Rotation paths and how fast each direction turns (degrees per step)
Each turn is a multiple of 5 degrees from 10 to 175, or 0.
Each row of a path follows its step; steps can be skipped.
Path 1:
step 0: [ -8 -14 -32   8  16  -3  18 -14  10   5  -2  -1  -2 -17 -13  22  10  -6
  -3  11 -16 -18   1 -25   5  -8 -24 -23   8   5  -7 -10   1   1   0   6
 -16  -2  -9 -15  -9   4  15 -10  -1   0 -11  -3  11   5  -3   3  24  -6
   0]
step 1: [ 19 -10   3  -1   3   2  -6   3  11   2 -15  10 -19 -18 -13  21  -7  -1
 -15  14  -8   1 -27   7  21   8 -17  -8  -1  -2  10  -7   5  -9  -9  36
 -22   5  -2  18   7  -4  -6   0   0   2  -2   9  -5  -1  17  -5  -1 -12
  20]
step 2: [ 15 -21   8  25  -2  16   9   9  -3   2  13   2  10  -8 -26  14   1 -10
  -4  19   4  -6   3  -2   3   6 -14 -35   6  -2  -3   5   3  11  -5   0
   5   4 -15  11   2   9   6  -5  13  28   2 -11 -13   8   8   0  29   1
  -9]
step 3: [  8  -1   0  -3  26  15  -1   1  -7 -24 -12  -2 -31  15  -9   6  -5   1
 -12  14   7 -14 -16   8 -16  -5 -11 -12 -22  -8   1  -4  -7   8  -1  10
 -14 -13 -17  10  -3 -10  15 -12  12   1  15   0  -4   1  17   9  11  14
  18]
step 4: [  2 -10   7   7   6   0 -19   5 -13 -11  23  -8  -9   4   8  24  18   5
   6 -15  21   4 -17   5  14   5  -8  -6  19  -8  11   0 -12   1 -11  -4
 -14   4 -22  10 -12  12  16  -9   9  24  -3 -27  -5   7   8 -15  11  -1
  10]
step 5: [-12   4  -3  -3  15   7  10 -21   3 -19 -21  -5   2  -1 -16   5  -1 -16
  14  -2  22  -6 -15  21  -4 -13 -10  -8  -7  -8  -5 -10 -12   2  11   7
 -24   2 -18 -13  -1  23  17 -21  -6  12  -4  -9  -7  16 -17  16   6  -8
   6]
step 6: [ -6   2 -22   6  10   2 -11 -21 -11 -12 -10   2 -13   1   4  18   9   4
 -10  14  -2  22  -7   7  10   1  -6 -17  15  -6   8 -14  12  -4 -23  12
  -8 -10 -10  11  -5  12   4   8  -5  23   6  -9  19  -3 -27 -15  -4 -14
  19]
step 7: [-10 -21   2   9   9  10  14 -11  14  -3  -2   2  -4 -28 -22   9 -13   3
 -12  -7  -6 -12   0   2  -3 -30 -11  -8  30   7   1 -10   3  -6 -12  19
  -9  -2 -25  -1  -9   3  13 -10  -5  -3  -6 -11  -4  11 -14  -6  11 -13
 -16]
step 8: [ -3 -15 -15  16  15  11  -7  10   4  -5 -22  -9 -13  -3 -13  23 -16 -10
  -9  14   7  15   2   7 -19   7 -10 -21 -12   2  -3   2  11 -15  -8  31
 -13   3   8  23  11   9  -2  -3  -4   7   3 -12  -1  -2  17 -16 -17 -16
   1]
step 9: [  2 -12   7  10  10  21  -5   9 -10   8  15 -15  -9 -17 -11   1 -16  -9
   4   9   0  -4  -3   0  -3  -2 -18 -30   9 -15  -1  22   1   6 -15  -2
   3  -9 -44  -8   0  -9  -9 -11   9   7  -2 -10   7 -12   5 -15  14  -5
  -3]
step 10: [  6  -1   5  11  17  24 -20   3  -9 -20   0 -17  -1   0  -7  17   3  -2
  -8  -4  14 -26  -6  22 -15  -3 -16  -6 -11  -6  -2   6  14  -6 -10  15
  -9 -10   4  -3   3 -14  11 -18 -12  -8  -9 -14  -1  19  13  11  -7   7
  23]
Directions:
[ 0 -1 -3  5  1  0 -6 -2 -2 -4 -2 -1 -4  1  4 -3  1  2 -3 -1 -2 -7  5 -9
 -3 -5  2  2  7  1  0 -6 -3  0 -3  1  4 -8  1  3 -3 -2  0  1 -1  0  2 -1
 -2  4  3  5  1  1  0] | 100
[-6  2  0  1  2 -4 -3 -6 -3 -2  1 -1  3  1 -1 -5  5  5  0  2 -1  0 -3  3
  1  4  4  0  1  3 -2 -7 -3 -8  1  0  1  4  1 -3  3 -4 -2 -7 -2 -1  4 -2
  2  1  0 -2  7 -5  1] | 55
[-2 -1  0  2 -2 -4 -1  7 -6  4  1  5 -2  5 -7 -1 -1  3  0  3  0 -3  1 -2
 -6  1  1  4  0  2 -4  8  0 -2 -4  4 -2 -1 -4  2  5  0  1 -3  4  0  6  0
 -5  0  1 -4  0  2 -1] | 60
[ 0 -1  0  3 -4 -3  3 -7  2 -1 -2 -2 -3  2  2  0  2 -6 -6  4 -5 -7  1  4
  1  0  2  2  3  0 -3  3  0  5 -2  1 -3  5  0 -2  0  0  0  5 -6  2  1 -3
 -3 -7  4 -3 -1 -4 -3] | 55
[ 6 -2  2  0  2  4 -6 -3 -2  7 -4 -1  1 -2 -1  1 -4 -2  0  5  0 -2  1 -5
 -2  4 -3 -2  3  2 -4  3  2 -3  2  6  1  5  3 -3  0 -8 -1  2  5 -2 -7 -2
  4 -2  4  2  2  0 -1] | 45
[  5   3   2   1  -1   3   1   0   0  -3   4  -3  -1   3  -5  -2   2   3
  -4   4  -5  -1  -2   0  -5  -1   7  -3  -1  -2   1   1   6   2  -2   2
   4   1   1  -1  -3  -3   2  -1  -4   2  -2  -1   3  -1 -11   1   3   9
   2] | 100
[ 3 -5  3 -4 -1 -3 -7 -4 -2  1  4  2 -1 -2  3  3 -4  3  0  0 -3 -2 -1  2
  3  1  6  0  2 -4 10  3 -4 -2 -7 -1  3  3 -9  1  3 -1  2  2  0 -4 -3  6
 -1  1 -2  1 -2 -3 -1] | 135
Path 2:
step 0: [  7 -14   6   4  -8 -15  -2  -8   7  -3  -3 -16 -21  17   6  -1  -4  -4
   7   9 -40  20   4   1 -13  -7  10 -18  -6  13  11  13  -2 -13  16   5
   0  -1   2 -30   7  21  13  14 -18   6   5  -4  -8   4  17  -2  -8 -22
   4]
step 1: [-20   5  11   9 -22  -5  -1 -19  16   6  16  11  -8  -5 -18  -4  17  17
  -4  -5  -6 -18  -5 -17 -15  37  11 -25  -4  -4  17   7  14  -2   3   0
  -4  15  -4   2  -1   7  -8  -5  -4  -5  -4   0  -7  -4  -2 -22  16 -14
 -13]
step 2: [ -4  -5   5  -4  -6 -20   7   6  12  16  -9  -3  -2  -7  -5 -17  12 -19
  21 -12 -11  -1  -7   6   5   8 -13   6  12 -22  14 -15  29   5   5 -11
   5  -2  -1  -3  18  -3  -6  11   1   5  -9  18  33  16   7 -24 -13  -4
   6]
step 3: [ 15  -4  20   4   4  -8   2   0  -3  -2   1  -4   3 -16 -26  -3  -3   8
  20 -18  -4 -10  -5  19  15   1   9  10 -20  11   4  23  -4  -9  -7   1
 -22  -3   4 -15  -9 -14   3  19  28  17   8  19  10 -18  12  -9  10  -4
  -5]
step 4: [ 12  16   3 -12  15  -6   7  17  -7   9  -3   7   8  22 -20   8  -7   1
  -5  33  19 -10 -18  23  13  16  23  -1  -6  -3   9  -1  13  17   1  -5
 -18  -2 -15   5 -10   1 -10  -9   8  12  -5  -4   0   4 -15  -6 -13 -15
   6]
step 5: [ 18  -4  26  -7  -5 -10  -2   4 -26 -10 -19  -3  -8   0 -18   8 -22  -9
   6  -1  -9  22   5 -13   6   4  17  11   8  18   1   0  26  -3  -2   5
   4  -4  13   1  19  12 -10  -1 -11   4   8 -14   0  -5  -2  16  -7 -10
  32]
step 6: [ 13  22 -15  10 -33  -9   6  -4 -26  13   4   7 -12   3 -13  23   9   6
  -2   6 -15  15   0 -14  -6  24   4   7 -11  -7  -7  19   1 -17   2   8
   0  -8   5   3 -29  -8  -6  -5   5 -20   5 -11  -1  -8 -11 -14   5   0
  -1]
step 7: [ -3  16   2   1  20  -3  17   4 -16  -8 -22   6  -8  23  13 -13  18  -9
  11  -8  -2  11   0 -18 -17  19  -9 -10  18 -15  -4   4  16   0   5 -22
   7   4  -1 -12  -2   0  -1  -9  25  -1   0 -21   4  18  21  -9 -13  -5
  -5]
step 8: [  7  -4  18  10   2  17   8 -34  -3  12  -9   9  -3 -17   1  -1  20   7
   6 -12 -25   1  17  10  -6   1 -10  18   3   0   3  14   8   7  -3  -8
 -20   9  15  -6  -4 -31   0 -21   1  11 -14   9  -8 -11  14  16  -8 -14
  -2]
step 9: [ -6  19   4   4  -8   4   0   6   5  24  -4 -12  24  27 -10  -8  -6   0
  -2  14  -8 -22  -2  13  -2  13  -1  16  10   7  17 -20  -1  -4 -15  -3
  -5   7  -8 -23 -22 -17  11  -8 -13   8   1 -12   9  -3   9   1 -18  12
 -21]
step 10: [  7 -14   7 -12  -9  -3  -5  -5 -18 -29   8  26  14  -2   5 -11  -5   4
   6 -10   0  -5  -8  11  21  -8  10  -2   3   1  14 -22  30 -14 -33 -12
   5  19   7 -18   0   2  -9   2   0   2   8 -12  -3   3  -5  21 -10  -3
  -6]
Directions:
[-5 -2 -2 -5 -3 -2  2 -3 -3 -1 -2  0  7  2  0  1 -3 -3 -1  3  0 -5  1 -4
 -1 -1  2  0  0 -7 -2 -3 -4  3 -2 -2 -4  4 -6  1  2  3 -2 -5  5  4  2 -6
 -1 -3  0 -9  2  1  0] | 135
[ 7 -3 -1  2 -6  5  3 -1 -3 -1 -5 -1 -1  5 -6 -3  5 10  0  3  0  2  1 -1
  0  0  2 -3 -2 -4  3  1  4  4 -2 -4  1  1  0 -4  3 -4 -1  3 -3  4  2 -2
  5 -2  2 -2  0  0  1] | 0
[ 3  7 -2  6 -4  0  1  6  1 -1  2 -3  2 -1  4  2 -6  0  2  2  0 -5  2 -2
 -1  6  0  0 -2 -1  5  2  2  7  7 -2  2  7 -2  3 -1 -4  2  0  1  1  3  0
  0  3 -3  3  4  1 -5] | 140
[-2 -3  7 -2 -6  2  4 -1  7 -5  0  3  3  1 -1 -3 -1  0  4  2  3 -6 -5  4
  4  3 -1  5 -7 -4  2 -1 -4 -2 -2  4  4  1  5  5  0  4  1  4  2  3 -1  0
  6  3  1  2 -2 -3  0] | 45
[ 1  6  2  3 -3 -1  0 -5 -3 -4 -4  1  1  6  4  3  1 -2 -4  3  4  1  0 -2
  5  0 -3  7  7 -1  0  3 -1  0 -6 -4 -1 -1  5 -1  4 -4  4 -2  2 -5 -1 -1
 -1 -4  0  4 -2  0 -6] | 25
[-3  0 -1  4 -1 -2  0 -5  2  3  2 -1  1 -2  1  3  1 -2  3 -7  4  4  3  1
 -1  1  0 -4  1  1  3  4 -2  7 -3 -1  1  0  7  1 -3  0  2 -1 -6  2 -2 -7
  0  6  7 -8 -3 -1 -3] | 55
Path 3:
step 0: [-15  12  -9   4  10 -11  17  -6   0   8  -7  -6  -6  14   1 -11 -20   0
  -5  -9   7  10  -2  -7  14 -18  10  -4  -1  -2  -3  -3   0  -1   8 -24
  -2 -12   3   1   6  23 -21 -13  -8   6  15  15  22 -16  17  -5   6  -4
  -5]
step 1: [ 17  12  12  18  13   6  -5   4   3  -1   0   3  18  10   4 -16   9   2
   2  21 -11 -18 -13  13  11 -10   4 -10   7   9  -3  -2  -6   0   6   1
  17   1  11 -17   9  -3  26 -19 -15  20  -4   7  -3   7  -5  12 -10   7
   4]
step 2: [ 11  -7  -6 -13  20   5  -8  -7   1   3 -12  11 -13  -6 -27   3  15  -8
 -13   5  -6  -3  18  11   9  28 -14  14   7  -3   8 -13   4   1   1  -4
 -12   7  -7   7 -15 -11  -2  -9   8   1  -4  -2 -11   9  -8  11   9  20
  -2]
step 3: [-28   8  16   0  -3  -4  -9  10  16  -6  -6 -22 -19 -25  11   0  -6 -12
   4   3 -15   7  12   3  -1  -7 -13  13  -5   4  -1  12  -9   3   4  -7
  -1   7  -5  21   7  -1  -9   4   4 -19   5 -14 -12  -7   7  -8  -3 -19
   0]
step 4: [ 17  13  11   8  -8   6  10  -5  -2 -10  12  -8   7   7   5   1  -7  -1
  14 -10   9  -2  -6   3  -7 -12  -7 -13  18  -3   9  -7   6 -19  20  18
   9 -22  15   3  -6  -4  -3  16  24  -2  19  -3  12   3  10 -20  -7  -3
  -5]
step 5: [ 23  18 -10 -26  -5   0  -1  -8  -8   6 -10   7  12   7  -5  -4  10  17
   0  -3   9   5  -6 -16   2   8  11  -1 -24   9  -9  -7  -9 -20  -4 -13
  -7   9  11   8  -5   7   9   8  -8   7   6   7  11   1   4  25   6 -13
 -11]
step 6: [-17   0   6  -8   6  -5  -5   6  35   7   4   4   1   2  -8   6  -6   0
   1   5   9  -4   4  16  22  12  10 -14  11  -6  -6  18 -15   4 -31   4
  -7   0  -2  -6   6  18  -2 -16  -7   6 -13   6  16 -11  -8   6   3   7
  -1]
step 7: [ 17  -7   9  18  13   5  -2  12   4  11  -5 -10  13   0 -12 -15  -4   2
  -2   8  -3  -8   7  -3   3  -4   5  -3  19   2 -12  -4   9  30  11  -8
  -5   0  -6   9  20 -13   1  18   0 -10  -2  -9 -13   5   3 -15  16  21
  14]
step 8: [-10  -5   4  -7   4  -5  -1   2 -10  -8 -27 -18 -11  -8  -7  -9   3   5
 -15  -5   9  -1   8 -11 -25  -1  -1   4  11   6  34  -6   9  -8  14 -16
   1  -5   6  -3 -11   1  -1 -14  -1  -3  10  -1   2   7  16  14 -18   1
  17]
step 9: [ -3   1   1  -5   8   4   8 -12   4 -10  18 -15   5 -21  17  -1  13  -6
  21   4   1   0  -9  12  12 -12 -20  12  -5  -2   1 -19   4 -18  -2  -1
   8   5  10  16  -3  17   6   2   1  18 -10   5  -7 -23  -7   9 -21  -1
  -9]
step 10: [  4  21  -2  -8  -4  31   2  -1  -8 -17  -6  20 -13  13  -5   0  -3  -6
  -2   1  -3  -4   2  13  12   3   9  -4   0   6 -21  -2  -8   4  -4  10
   8 -12 -16  19   1  -9  -6  19  21  -1   1   6  14  12 -20   7  -2   1
  -8]
Directions:
[ 2 -2 -3 -2 -4  3  1 -7 -4 -2  5  0  3  0 -1  7 -2 -4 -1 -3  2  1  3  1
 -3 -5  3  0 -1  3  2  6  6  3  0  0 -2  3 -8 -5 -1 -1  4 -3 -6  0  0 -3
 -3 -1 -3 -4  1 -4 -1] | 0
[ 1  5 -2 -7 -4 -4  2  0 -3 -2  3  3  3  6  4  0 -4 -4  2  1 -2  0  1 -2
  1 -2  1 -4  1 -5  0  0  4 -3  0 -3  7  2  2  8  1  3  1 -4  3  6 -1  8
 -2  2 -2  4  2 -1  2] | 80
[ 4 -1  3  6 -3 -2 -1  2  1 -2  0 -1 -1  6  3 -5  0  8 -8 -7 -6  1  4 -1
  0 -5  2 -2  1  4  3  0  2  1  0  0  0  0  1  0  2 -1 -1 -2  3 -3  8  4
 -2 -5  0 -4 -3  1 -3] | 100
[-1  4  1  3 -4  2  5 -1  1  1  6 -2  0 -1 -2  4 -3  3  2 -1 -2  3 -2 -8
 -1  3  2  0 -2  2 -2 -2 -3 -2 -5 -2  8 -2 -6  3 -5 -1  1  4  0  3  5 -3
  8 -1 -1  0 -2  1 -7] | 65
[ 3  0  1 -6  0 -5 -1  4 -2 -2 -2  3  7  3 -1  5 -1 -1  5 -3  2 -1 -2  1
  1 -1  6 -2 -1  2  1 -5 -8 -3 -6  0  0  2  2 -4  3  1 -4  2  3 -6  2 -3
  2 -4 -1 -6  5 -2  3] | 55
